grid =
[[ -5 -11 -23 -33  16  -7 -10  -7  -1]
 [ -3  -4  24  46  -6  12   3  10 -16]]
grid[0, 0] = -5
grid[1, 1] = -4
grid[1, 3] = 46
grid[0] = [-5, -11, -23, -33, 16, -7, -10, -7, -1]
grid[0, 8] = -1
grid[1, 2] = 24
grid[1, 0] = -3
grid[1, 6] = 3
grid[1, 8] = -16
grid[0, 3] = -33

B =
[[ -35.77   34.97  -44.75   43.26  -32.35  132.88   76.94  108.36  -50.78
   -53.68    1.15    0.01  111.50]
 [ -13.02   10.37   -3.56  -84.71  105.62   54.04   61.12  -26.48   35.82
   -54.63    7.18  119.74   91.83]
 [  73.92 -126.03   66.33  -46.30  -95.53   99.59   29.80  125.99  -41.70
     1.65  123.06  -20.29   42.65]
 [  72.24    0.95 -160.52  -53.82   30.87   55.16  -61.83 -107.84  -47.70
    26.25   41.37   11.31  -32.18]
 [ -21.29   28.39  -70.19  -94.17   44.84  -10.91 -113.07  -10.96  114.13
    88.50   89.18 -127.02   63.44]
 [  56.57 -141.19   15.78   36.82   48.53  -88.12   20.23   26.18   32.79
  -231.50    6.36  -79.30 -116.36]
 [ -19.78   65.63  -62.18  -64.94   -7.86   24.38  -40.26   96.79   18.84
    28.29   44.86   49.60 -141.22]
 [  43.83   51.84  -88.81  -43.93 -146.95   -0.16 -181.54   30.94   52.84
   -92.85 -131.38   62.99   -6.94]
 [  71.09  115.90  -96.95   68.83  -29.03   42.20   37.25  -49.32  -80.10
   -31.90 -135.54 -198.15   16.81]
 [ 127.23  168.90  -14.55   47.63   31.42  -75.48  -15.07  -41.21    2.02
   -33.33  -59.77   37.39   56.11]]
B[-10][0] = -35.77
B[:, -6] = [108.36, -26.48, 125.99, -107.84, -10.96, 26.18, 96.79, 30.94, -49.32, -41.21]
B[8][-11] = -96.95
B[-9][8] = 35.82
B[8][-7] = 37.25
B[-4][-3] = 44.86
B[-10][2] = -44.75
B[-6][5] = -10.91
B[2][2] = 66.33
B[-9][12] = 91.83
B[2] = [73.92, -126.03, 66.33, -46.30, -95.53, 99.59, 29.80, 125.99, -41.70, 1.65, 123.06, -20.29, 42.65]
B[2][-8] = 99.59
B[:, -7] = [76.94, 61.12, 29.80, -61.83, -113.07, 20.23, -40.26, -181.54, 37.25, -15.07]
B[-9][-12] = 10.37
B[3][2] = -160.52
B[8][-8] = 42.20
B[:, 9] = [-53.68, -54.63, 1.65, 26.25, 88.50, -231.50, 28.29, -92.85, -31.90, -33.33]
B[3][-13] = 72.24
B[3][-5] = -47.70
B[:, -2] = [0.01, 119.74, -20.29, 11.31, -127.02, -79.30, 49.60, 62.99, -198.15, 37.39]
B[-10] = [-35.77, 34.97, -44.75, 43.26, -32.35, 132.88, 76.94, 108.36, -50.78, -53.68, 1.15, 0.01, 111.50]
B[4][6] = -113.07
B[2][12] = 42.65
B[5][-9] = 48.53
B[-7] = [72.24, 0.95, -160.52, -53.82, 30.87, 55.16, -61.83, -107.84, -47.70, 26.25, 41.37, 11.31, -32.18]
B[2][-10] = -46.30
B[-1][-3] = -59.77
B[5][6] = 20.23
B[1][10] = 7.18
B[-1][-4] = -33.33
B[:, -9] = [-32.35, 105.62, -95.53, 30.87, 44.84, 48.53, -7.86, -146.95, -29.03, 31.42]
B[1][-2] = 119.74
B[-2][10] = -135.54
B[-10][-5] = -50.78
B[-6][7] = -10.96

x =
[[-35   6 -30 -11  -5   0 -37 -43 -22   6 -29 -17   2 -36]
 [-25 -32 -18  15  13  13  -5  -5 -20  18 -20 -28  13  26]
 [-31  34 -25  -3  28  16  28  -2  14  14 -21  10  13  10]
 [-23   5  -1  16  -1  -6  26   1 -23   2  -8 -19  -6  23]
 [ -8   8   9  17  14  13  12  40 -48   9   6   9  14   9]
 [ 23  29  19   6   7   4  33  33  44  -4  33  32  -2  20]
 [ -3  14  31   5 -36 -22 -24   2 -11  -8  28  24 -18 -26]]
Rows and columns are counted from 0.
(0, 0) = -35
(2, 7) = -2
(0, 3) = -11
(3, 13) = 23
(6, 10) = 28
(5, 3) = 6
(6, 5) = -22
(3, 8) = -23
(1, 12) = 13
(1, 11) = -28
(6, 12) = -18
(6, 7) = 2
(6, 0) = -3
(2, 5) = 16
(4, 11) = 9
(6, 1) = 14
(1, 7) = -5
(1, 5) = 13
(0, 7) = -43
(4, 5) = 13
(0, 11) = -17
(4, 9) = 9
(2, 10) = -21
(3, 2) = -1
(5, 4) = 7
(3, 11) = -19
(3, 7) = 1
(3, 3) = 16
(6, 9) = -8
(3, 5) = -6
(5, 6) = 33

a =
[[ 11  15  41  28 -44  20 -29  -6   2 -18 -29]
 [ -2 -30  12 -36   1 -17  17 -21 -36 -22 -36]
 [ -5 -14 -17   0 -25 -38   3  24   1   2  15]
 [ -5 -11  -7  34 -10   7 -26   0  17  22 -18]
 [-22  31  -6  13   1  17  13  14   4  24   8]
 [-19  19  -5  11  -9   6   3  10  -6  16   5]
 [-14 -20  10 -16 -22 -17 -16 -16 -50 -26 -19]
 [  9 -28  -5  -5 -38 -44 -17  15 -33 -23 -18]
 [-47  37  14 -17 -16   9  34   2 -31  -1  34]
 [-18   5 -12   6   5   2   2   2  -1  18  10]
 [-16  -9 -13   0 -29 -34   7  25 -13   2  10]
 [-46   7 -12  -6 -22 -23  25  22  -9  25 -13]
 [-17  15  -9   3  -8  -4   5  12  -8  12  11]
 [-20 -20  -7   1 -31 -28 -30   4 -51 -22 -11]
 [-36  -1  -5  -9  18   8  22 -15  24  40 -32]]
a[0][0]	11
a[-7][-8]	-17
a[-9][-10]	-20
a[-13][-1]	15
a[-2][9]	-22
a[6][6]	-16
a[:, -9]	[41, 12, -17, -7, -6, -5, 10, -5, 14, -12, -13, -12, -9, -7, -5]
a[-14][4]	1
a[-3][7]	12
a[-14][-4]	-21
a[7][8]	-33
a[4][-2]	24
a[12][-2]	12
a[:, -2]	[-18, -22, 2, 22, 24, 16, -26, -23, -1, 18, 2, 25, 12, -22, 40]
a[:, 7]	[-6, -21, 24, 0, 14, 10, -16, 15, 2, 2, 25, 22, 12, 4, -15]
a[3][8]	17
a[7][4]	-38
a[-12][3]	34
a[11][6]	25
a[3][5]	7
a[-6][-3]	-1
a[-10][4]	-9
a[-4][-3]	-9
a[14][-11]	-36
a[-8][6]	-17
a[-14]	[-2, -30, 12, -36, 1, -17, 17, -21, -36, -22, -36]
a[-14][-6]	-17
a[-1][-9]	-5
a[-13][-4]	24
a[5][-1]	5
a[-15][-3]	2
a[:, 5]	[20, -17, -38, 7, 17, 6, -17, -44, 9, 2, -34, -23, -4, -28, 8]
a[-5][6]	7
a[-13][4]	-25
a[-4][3]	-6
a[-13][8]	1
a[:, 3]	[28, -36, 0, 34, 13, 11, -16, -5, -17, 6, 0, -6, 3, 1, -9]
a[12][8]	-8

W =
[[  9  10   8   3   9  13]
 [-12  -9 -15  25 -16  -8]
 [ 23  -8  10   4  12  -2]
 [  9  55  26 -20  27  54]
 [-10 -12 -14  25 -16 -10]
 [ 31  24  28 -20  32  28]
 [ 55  26  44 -36  51  32]
 [ 51  33  46 -36  52  39]
 [ 33 -23  10   4  13 -15]]
W[0, 0] = 9
W[7, 2] = 46
W[5] = [31, 24, 28, -20, 32, 28]
W[3, 2] = 26
W[0, 3] = 3
W[4, 4] = -16
W[:, 3] = [3, 25, 4, -20, 25, -20, -36, -36, 4]
W[:, 1] = [10, -9, -8, 55, -12, 24, 26, 33, -23]
W[0, 1] = 10
W[8, 5] = -15
W[8, 2] = 10
W[1, 1] = -9
W[3, 5] = 54
W[6, 5] = 32
W[1] = [-12, -9, -15, 25, -16, -8]
W[4, 0] = -10
W[8] = [33, -23, 10, 4, 13, -15]
W[3] = [9, 55, 26, -20, 27, 54]
W[5, 4] = 32
W[4, 2] = -14
W[3, 3] = -20
W[6, 0] = 55
W[0] = [9, 10, 8, 3, 9, 13]

A = (-0.06, -0.03, -0.01, -0.23, -0.11, 0.03, -0.15, -0.08, -0.17, -0.10, -0.02, -0.14, -0.04, -0.16, -0.10, 0.15)
A[-16] -> -0.06
A[-3] -> -0.16
A[-2] -> -0.10
A[-13] -> -0.23
A[2] -> -0.01
A[12] -> -0.04
A[-15] -> -0.03
A[-5] -> -0.14
A[9] -> -0.10
A[7] -> -0.08

m =
-0.753,-10.786,15.620,0.475
-11.635,7.204,4.438,-2.064
-5.330,3.990,6.361,5.057
m[0,0] = -0.753
m[1,1] = 7.204
m[0,2] = 15.620
m[2,3] = 5.057
m[0,1] = -10.786
m[1,3] = -2.064
